In the rows, zero is written as 128.
Each path below is one point turned by a fixed rotation once a step. After each direction that follows a path, write how fast that rotation turns it, in degrees a step (0 if it stays still).
Each turn is a multiple of 5 degrees from 10 to 175, or 0.
Each row of a path follows its step; steps can be skipped.
Path 1:
step 4: [127 127 126 120 132 135 122 129 115 128 123 125 115 126 127 132 117 129
 122 125 111 125 126 122 125 125 126 121 125 146 127 128 129 129 124 131
 134 124 131 142 125 137 131 119 136 136 128 131 126 128 133 131 113 121
 127 138 129]
step 6: [137 132 125 117 127 139 122 122 126 135 113 122 131 128 123 131 140 130
 132 122 132 128 134 120 123 126 129 126 131 134 117 131 120 118 122 127
 128 134 138 137 127 128 134 143 136 122 127 124 126 139 120 136 122 128
 126 120 136]
step 14: [133 134 125 118 129 128 121 122 128 137 115 118 116 125 130 131 137 127
 134 141 127 127 131 119 130 119 131 126 131 122 119 133 127 121 128 135
 128 132 135 136 126 121 133 142 121 131 132 133 126 141 124 121 126 134
 131 130 138]
step 16: [127 125 126 123 125 131 133 137 121 129 125 129 124 128 139 127 117 144
 125 117 117 130 132 131 130 122 138 119 132 141 116 129 126 135 128 135
 128 128 131 131 132 126 132 130 119 139 141 133 130 138 133 126 119 131
 121 129 125]
step 22: [133 132 124 120 137 124 118 128 126 134 129 115 123 129 138 136 132 128
 134 147 115 128 128 134 136 125 127 133 124 122 126 129 125 129 129 132
 122 126 123 131 122 127 127 133 122 135 135 131 127 132 131 112 129 141
 131 136 136]
step 28: [138 119 122 131 123 127 135 136 121 128 122 125 140 128 130 136 127 139
 122 126 130 128 127 131 126 133 141 134 135 140 123 129 117 135 128 124
 116 132 131 134 124 129 127 136 121 137 140 124 121 129 119 117 131 134
 123 123 123]
step 30: [134 132 123 121 139 136 123 126 128 128 136 114 136 130 135 139 125 131
 131 136 114 131 128 137 132 132 129 126 118 133 128 126 121 133 124 122
 126 131 113 128 118 138 125 125 136 134 130 124 122 119 134 122 124 136
 130 131 136]
step 33: [132 126 125 130 134 134 118 120 130 127 123 122 137 134 126 147 130 137
 128 130 130 124 132 129 125 122 142 118 123 123 114 133 113 133 126 128
 126 134 130 126 122 129 135 130 126 128 129 135 128 132 132 119 117 136
 131 135 123]
step 35: [128 126 133 133 137 140 133 132 112 125 131 116 132 121 132 124 129 135
 123 135 123 135 123 129 138 130 127 117 127 134 111 137 130 123 128 130
 128 135 128 145 130 129 129 131 130 131 138 129 133 119 134 124 132 134
 127 123 125]
[125 128 129 128 127 128 126 128 129 129 123 132 124 131 127 127 129 131
 129 128 126 129 129 126 125 127 131 127 131 128 129 124 131 127 127 127
 127 130 128 131 129 128 125 127 128 128 127 127 127 129 128 127 126 128
 129 127 129]
145
[129 128 126 124 126 130 130 129 129 128 130 130 130 128 130 130 129 127
 127 124 126 129 128 130 125 130 130 128 126 127 131 126 129 128 128 126
 128 131 125 129 127 128 127 127 126 127 129 127 128 130 125 130 131 128
 129 126 129]
35
[133 132 128 126 129 127 127 129 126 127 124 130 130 129 130 127 127 126
 125 130 132 126 126 128 128 126 131 127 129 128 129 127 128 128 127 127
 127 125 126 126 130 128 128 130 129 129 128 127 127 130 126 127 129 129
 129 129 128]
130
[128 129 127 128 127 131 131 126 130 126 126 129 129 131 126 127 129 127
 129 128 132 129 129 131 128 128 129 128 128 128 129 126 125 133 132 128
 127 128 129 129 129 127 127 125 128 130 128 129 128 127 129 126 128 127
 128 127 125]
140
[128 129 129 130 131 128 126 129 130 128 130 129 126 124 130 127 130 132
 127 128 129 129 125 130 128 127 129 126 126 124 126 127 127 130 128 126
 128 129 128 130 132 127 128 128 125 130 130 130 132 129 127 126 129 130
 127 128 128]
170
[130 128 128 129 128 128 128 126 130 129 127 129 126 124 127 128 127 129
 127 128 129 129 128 127 126 129 128 128 128 132 129 129 129 129 134 128
 126 127 130 127 127 131 132 128 127 129 129 129 129 133 128 131 126 129
 130 129 130]
145
Path 2:
step 0: [125 132 127 129 129 112 122 123 131 126 127 135 142 127 126 137 120 129
 128 140 127 125 142 134 130 137 130 128 129 134 139 120 131 115 130 132
 126 121 135 138 138 128 126 131 133 135 143 131 123 142 130 126 122 123
 130 124 135]
step 5: [132 131 133 129 119 123 127 132 123 124 135 123 128 121 127 114 112 124
 140 137 125 130 126 129 128 135 123 128 137 128 123 115 128 121 124 138
 139 131 130 123 133 126 130 125 124 123 124 115 131 123 118 123 126 125
 135 117 143]
step 8: [141 122 138 125 124 115 113 133 131 122 123 131 128 128 136 130 120 134
 137 135 125 128 138 138 122 126 126 125 131 122 126 128 121 123 123 121
 134 118 125 137 140 127 136 134 139 132 138 134 128 129 127 123 114 134
 133 127 131]
step 10: [146 129 130 136 118 118 119 135 125 130 127 137 123 133 128 123 124 138
 123 121 133 119 135 132 117 136 128 130 117 116 135 119 138 130 122 130
 134 129 127 125 132 130 124 131 130 138 130 134 116 125 126 124 121 120
 133 121 128]
step 12: [128 122 134 126 133 124 131 124 134 138 137 134 116 129 133 120 128 137
 115 132 137 116 129 123 119 121 131 123 123 122 127 113 127 126 121 140
 136 135 137 119 124 130 123 128 128 125 136 132 129 138 128 118 126 121
 135 121 132]
step 16: [132 123 123 128 124 124 130 124 122 128 129 133 126 130 127 132 128 136
 139 128 130 123 144 120 123 135 132 129 133 131 126 118 135 122 138 121
 135 121 128 143 146 122 136 141 127 130 129 127 137 139 127 118 122 133
 129 130 137]
step 23: [136 118 135 129 125 112 125 132 138 136 129 130 129 140 114 122 118 134
 130 135 118 134 129 135 124 140 130 127 134 135 131 131 128 120 115 127
 133 131 128 126 132 123 130 122 136 126 140 127 132 136 124 129 126 130
 133 121 139]
step 26: [143 128 135 122 125 129 135 131 126 129 123 134 134 139 135 125 129 132
 130 124 125 129 134 134 111 124 131 139 139 118 136 113 129 129 125 131
 125 125 116 121 131 138 128 127 133 139 130 136 133 133 128 118 120 125
 135 128 133]
step 30: [126 128 128 127 127 128 126 133 117 137 137 124 126 119 122 117 115 131
 125 130 124 128 128 130 124 124 130 129 129 127 123 119 123 130 142 136
 137 136 136 136 135 136 131 129 123 122 141 123 126 135 119 118 131 119
 125 120 143]
[125 128 128 127 129 130 129 130 130 126 129 126 127 126 127 129 127 126
 126 131 128 128 126 128 125 127 125 127 131 130 131 130 127 127 126 128
 129 125 127 128 127 127 127 130 130 130 133 126 126 132 127 128 128 128
 129 130 126]
130
[128 129 129 130 128 130 129 125 127 128 126 129 126 130 130 127 129 129
 131 128 127 127 128 129 128 128 128 127 125 126 132 126 132 129 128 129
 125 126 124 129 126 129 125 130 130 127 127 127 127 128 128 128 124 125
 128 130 127]
45
[125 127 129 129 129 127 130 127 126 127 128 127 128 129 127 130 128 127
 129 130 131 128 132 130 128 127 129 129 127 131 129 126 128 128 133 128
 129 129 128 124 128 129 127 130 124 130 130 127 130 129 129 127 130 127
 124 128 128]
25
[129 129 131 127 126 129 129 131 130 128 131 126 127 129 127 130 128 128
 131 127 127 127 128 131 130 128 125 128 128 130 125 128 126 128 125 127
 126 126 128 125 130 130 128 127 131 130 127 128 133 127 127 127 126 125
 128 129 129]
120
[126 127 131 124 128 130 132 129 129 130 128 128 126 125 127 126 126 128
 129 127 126 125 129 127 129 127 128 128 126 127 125 129 131 130 130 127
 126 129 131 128 127 127 126 127 128 125 131 131 127 128 127 126 129 130
 127 131 125]
140
Path 3:
step 0: [128 123 120 136 136 136 133 129 119 133 121 125 120 124 132 126 118 134
 123 143 128 123 121 120 138 135 124 140 117 122 136 133 124 130 120 131
 128 128 132 124 139 131 135 127 118 137 115 122 117 138 120 139 122 132
 127 133 130]
step 3: [130 131 134 126 128 139 141 134 125 130 132 126 133 122 122 128 128 135
 135 126 120 132 121 122 136 131 135 131 119 142 115 130 128 132 135 133
 143 125 143 131 132 131 146 124 123 132 126 117 130 131 128 137 127 135
 136 122 130]
step 5: [136 122 119 133 132 122 129 130 128 115 126 125 120 136 130 120 126 133
 123 137 132 115 144 126 111 127 128 136 126 126 122 130 127 127 131 126
 122 137 134 130 136 114 129 132 115 126 129 119 125 136 135 127 117 119
 120 133 132]
step 18: [138 130 124 133 122 110 133 134 120 138 131 143 122 124 126 123 118 129
 127 135 121 129 130 120 128 129 138 128 131 131 124 123 123 129 134 131
 132 128 133 135 138 132 135 124 120 124 121 136 141 136 135 137 115 116
 124 133 130]
step 23: [133 134 136 134 122 115 133 126 133 119 141 124 116 139 128 129 127 125
 122 125 131 142 129 128 130 134 124 131 126 120 119 139 127 130 128 138
 130 134 130 124 123 132 132 129 111 130 133 132 136 133 129 131 135 111
 133 128 116]
step 26: [123 122 129 132 121 115 132 117 135 127 120 124 137 124 128 123 113 127
 124 130 132 128 125 129 141 124 112 141 122 128 131 127 127 122 133 131
 119 126 128 117 117 113 137 128 124 136 131 125 130 133 126 124 135 120
 138 131 124]
step 28: [128 123 129 133 129 124 146 134 116 134 135 127 123 122 128 136 135 141
 131 123 122 134 117 139 128 142 132 130 128 117 124 136 121 126 131 120
 134 133 126 127 134 133 140 130 123 124 120 134 136 137 130 140 122 127
 137 126 132]
step 32: [138 131 125 137 136 136 131 132 125 123 132 122 127 134 134 135 124 122
 131 120 127 127 134 129 129 125 117 140 126 128 137 133 125 117 123 134
 132 122 142 118 131 121 137 134 111 122 122 117 128 122 125 145 123 124
 127 129 136]
step 36: [113 127 131 134 130 128 136 120 133 135 127 124 128 134 125 130 115 135
 122 133 134 129 134 118 132 119 127 140 126 124 122 120 118 118 140 144
 125 138 138 127 120 127 124 130 125 126 126 140 133 122 127 135 134 118
 119 127 131]
[125 130 127 126 129 131 128 132 124 125 125 129 127 129 128 128 128 130
 131 123 128 132 127 128 128 127 130 130 130 129 128 129 128 128 131 128
 129 129 126 127 130 128 128 131 130 126 126 127 127 129 129 130 128 128
 129 127 127]
100
[128 130 130 128 131 129 130 129 128 129 127 125 129 127 125 128 126 129
 125 126 127 126 128 124 128 129 127 127 128 130 127 129 129 128 130 127
 129 127 128 129 132 129 125 128 129 128 129 129 126 129 128 123 127 126
 130 130 126]
70
[129 127 125 130 127 130 130 125 131 126 127 126 129 127 128 128 128 126
 129 127 130 126 128 127 128 127 128 128 130 128 127 126 127 125 132 130
 127 127 128 127 129 128 128 128 128 127 125 124 131 126 127 125 127 132
 131 127 129]
65
[126 129 128 128 128 127 125 127 126 127 130 127 128 126 129 130 130 125
 130 128 132 129 129 127 126 130 128 128 128 128 129 129 126 133 128 130
 127 128 131 128 131 129 128 128 128 128 128 125 125 129 127 128 126 127
 129 131 132]
145
[129 127 130 125 128 127 128 128 128 125 129 126 131 130 127 130 128 129
 128 126 131 129 127 127 132 126 128 129 127 124 133 130 126 128 127 127
 130 125 128 129 128 128 128 128 125 128 129 127 128 125 127 127 130 127
 130 129 127]
115
[128 127 126 126 129 126 124 126 132 126 131 128 128 129 126 126 130 129
 126 129 130 128 126 128 130 128 127 127 131 128 128 130 127 126 131 129
 127 130 129 126 128 131 129 127 130 125 129 128 125 130 128 129 130 126
 127 125 127]
25
Path 4:
step 1: [128 132 126 125 134 115 118 135 135 128 132 132 130 121 116 133 124 128
 118 127 129 129 115 143 128 129 126 132 138 126 137 127 129 133 129 129
 130 132 122 116 127 135 134 126 127 136 133 135 126 145 133 123 118 131
 131 114 135]
step 4: [135 140 123 133 119 139 131 128 137 136 134 132 126 128 136 115 123 142
 130 136 128 118 129 134 142 125 130 126 140 125 133 134 122 134 136 136
 125 129 127 121 133 122 138 121 122 131 113 132 127 134 131 119 129 124
 128 126 128]
step 5: [122 124 125 123 132 129 125 115 126 132 128 125 130 132 132 123 132 138
 132 131 121 124 132 123 116 127 129 130 136 127 129 117 130 129 128 131
 121 128 119 129 133 129 131 130 132 134 122 129 131 110 124 130 149 130
 107 131 119]
step 10: [135 142 126 124 132 126 127 130 126 129 122 128 124 119 125 129 130 123
 134 138 128 137 132 114 130 137 131 133 137 119 125 125 125 139 129 113
 124 139 114 136 124 120 128 134 133 138 123 132 124 135 130 121 118 130
 141 133 131]
step 12: [122 124 130 121 122 133 131 130 117 138 130 129 130 119 131 126 136 126
 127 115 132 131 130 140 130 125 134 123 119 134 122 129 130 118 132 127
 123 136 139 135 123 129 131 139 123 123 110 133 118 117 132 125 122 129
 132 138 122]
step 17: [129 140 133 124 129 126 116 141 132 137 128 120 119 136 128 131 122 115
 132 130 131 127 124 132 135 135 134 125 124 132 136 119 123 117 137 123
 129 114 121 122 131 130 126 120 123 133 129 113 125 134 129 131 129 129
 124 119 117]
step 24: [136 118 120 129 125 124 124 132 130 126 126 117 127 120 123 115 142 127
 120 138 126 136 127 126 119 139 122 129 127 134 129 125 133 137 112 136
 129 115 122 128 121 129 127 125 121 120 122 127 124 133 119 132 132 119
 124 127 120]
step 25: [135 120 126 125 124 128 123 131 123 124 132 117 122 127 132 141 130 122
 131 134 123 126 129 121 121 119 126 115 137 128 128 123 146 129 132 133
 138 124 133 134 133 129 122 130 134 136 128 139 124 120 136 126 113 122
 137 121 124]
step 33: [136 124 125 128 132 127 131 127 138 128 122 128 130 119 126 123 130 124
 125 127 117 127 131 139 124 136 134 114 121 139 131 131 131 121 129 114
 136 132 130 124 130 130 117 123 128 131 138 124 130 145 116 138 130 123
 135 118 132]
[129 130 128 130 128 130 123 127 125 127 130 129 126 127 130 129 128 130
 129 127 131 128 128 131 130 127 125 129 128 128 129 128 128 125 126 128
 127 129 128 130 128 130 131 129 127 128 126 129 128 131 124 126 124 128
 126 128 129]
130
[129 129 129 128 125 128 129 125 128 130 130 126 128 128 126 129 131 129
 125 131 126 129 128 128 132 126 126 128 125 127 129 128 126 127 127 128
 124 125 129 127 127 128 131 128 128 128 129 127 124 129 130 129 128 129
 129 130 126]
145
[130 126 130 127 129 123 125 128 126 125 128 126 128 129 129 128 128 126
 129 131 130 129 126 129 130 131 129 126 128 130 126 126 129 129 126 130
 127 128 128 128 129 128 127 129 128 130 131 126 128 130 128 130 128 125
 130 125 128]
45
[128 129 128 126 127 124 127 128 130 127 127 128 128 130 129 126 129 129
 127 126 130 131 132 124 127 126 129 129 128 128 128 129 129 127 125 126
 127 124 128 126 125 130 127 129 129 126 130 130 129 128 128 127 128 124
 125 127 130]
135
[128 125 130 129 130 125 130 129 129 128 129 126 127 126 127 130 129 132
 127 130 130 123 131 129 126 127 131 128 126 130 130 129 128 125 127 128
 128 129 128 128 128 130 128 130 128 130 126 132 127 126 127 131 129 128
 129 126 128]
55
